128 stands for zero in the data rows.
Some points, one per row:
[142 113  98 114 205 117  84 137 148 137 127 150 109 123 125  77 151  94
 153 129  29 144 113 139 154 202 245]
[126  98 126 117 244 133  82  89 104 198 191 133 142 169 131  57 162 141
 179 170  37 119 142 144 100 125 206]
[123 120 121 142 224 153 129 100 126 177 167 134 128 163 152 107 133 123
 158 134  48 107 119 136  97 107 171]
[145  99 160 121  53  78 147 177 155 126  92 112  92 153  86  97  89  89
 100  51 192 158 190 166 179 172 126]
[150 206  88 156   0 179 114 169 154  31 132 153 146 112 148 188 100 105
  29  37 255  81 137 128 200   0   0]
[111 103  22  83 112 138  69 111 155 155 146 162 162 177 140  64 119 113
 149 164 164 110 134 123 142  25 177]
[112  90 176 133 125  85 130 149 131 129 103 144  95 132 127  82 100 155
 160 144 157 152 128 133 139 182 135]
[141 195 128 179  58 133 155 227 156  51 104 123  68   3 138 232  79 150
 150 114 160 141 149 116 130 136   0]
[141 150  90 130  90 161 128 145 161 113 146 132 148 105 120 161 100 126
 137 112 155  86 101  67  72  48  53]
[139 170  94 158   0 164  85 211 186  43 131 171 143  29 126 255 128 137
  18  48 244  87 132 109 134   0   0]
[102 157 171 119 155 145 154  83  97 155 130  82 163 176 130 149 153 174
 161 143  85 107 107 112  64 117 104]
[166 222  65 154   0 213  68 190 206  27  97 134 135  38 134 250  86 127
   6  10 255  45 177 116 145   0   0]
[112  69 117  93 154  53  93 148 110 145 133 139 142 176 114  84 135 130
 152 138  99 145 128 130 121 206 198]
10 more points follow, each with its number after it:
[181 168 190 144 104  56 207 108 172 160 108  81 103 165 147 110 127  60
 165 173 114 190 121 138 124 234 219] 0
[123  64  62 103 169 101  58 127 104 103 130 102 129 209 159  81 147 120
 127 107  46 134 147 100 108 118 165] 1
[159 177  71  98  98 176 122 169 159  94 146 135  97  97 127 113 130 132
 128 112 130 109 132 116 112  36 133] 2
[ 84 100 192 139 148 109 201 120  83 180  97 139 155 152 115 165 145 169
 161 166 108 153 104  97  92 215 135] 3
[130 157 132 136 116 160 115 144 122  99 126 152 130  88 124 157 113 132
 116 135 196 124 118 101  87  67  40] 4
[ 94  44 191 151 199  77 181 115 100 201 119 137 151 152  90 108 115 124
 166 192 139 185 131 140  95 201 204] 5
[111  92 124 146 224 136 127 108 109 136 107 148 125 109 116 111 153 138
 166 160  79 167  95 131 157 207 205] 6
[ 85 100 114 124 171 182 130 132 123 132 150 150 131  93 131 133 130 161
 109 107 101 129 143 140 152 131 117] 7
[128 143 114 129 209 136 112 126 122 102 157 146  94  92 133 123 147 132
 137 118 101 187 129 128 155 156 133] 8
[117  81  73  84 165  78  69 155 139 123 123 130 106 132 121  69 123  84
 149 129  70 133 119 114 120 165 186] 9
Which of these numbered points is nearest to each point below, looking only along the 5 directions in which the first points spread most? Its number follows each.
[110  90 170 117 189  84 115  44  88 221 146 101 149 193 131  91 136 147
 161 171  92 151  99 105 103 207 216] > 5
[132  95 255 180 104  19 255   0  57 255 120  12 177 233 101 182 172 116
 169 168 142 178  79 134  32 255 255] > 5
[144 123  83 108 169 168 117 135 144 128 149 165 118 110 128  95 144 158
 125 142 129 104 110 137 122  89 121] > 7
[149 147 136 106 123  86  83 149 134 128 120 147 115 119 150 134  86 124
 107 125 142 121 118 117 108 148 120] > 7
[ 89 105 136 111 190 134 122 136 111 128 159 166 121 112 100  75 130 132
 110  97  91 120 131 147 179 163 122] > 8
[138 175 166 213  28 142 127 160 123  69  82  94 150  50 129 255 137 153
  89  94 211 100 118  92  62  79   0] > 4
[102 131 156 141 181 116 123 156 151 135 131 153 128 139 128  94 157 165
 158 129  86 134 139 164 158 158 146] > 8
[136 118 125 143 114 104 125 160 123  96 119 149 116  98 141 178 140 154
 129 138 153 179 154 153 161 173 122] > 8
[183 126 154 139  51  54 150 144 166 132  90  50  65 164 101  75 138  54
 165 160 140 211 160 128 132 232 243] > 0
[109  88 131 133 212  71  92 153 111 130 150 172 137 133  99  85 136 122
 150 133  68 123 109 142 147 178 171] > 6
[116  95 255 195  13  42 255  15   7 216 105  11 135 159  91 255 138 167
 174 191 188 167 129 105  32 255 121] > 3
[ 90  84 147 111 152  96 168 165 135 142 115 114  92 113 121 110 115  94
 119 109 125 163 113 157 135 220 173] > 0
[141 148 182  96 171 133 195  45  57 172 143  67 128 137 137 155 126 169
 136 144  89 105 112 119  95 188 112] > 3
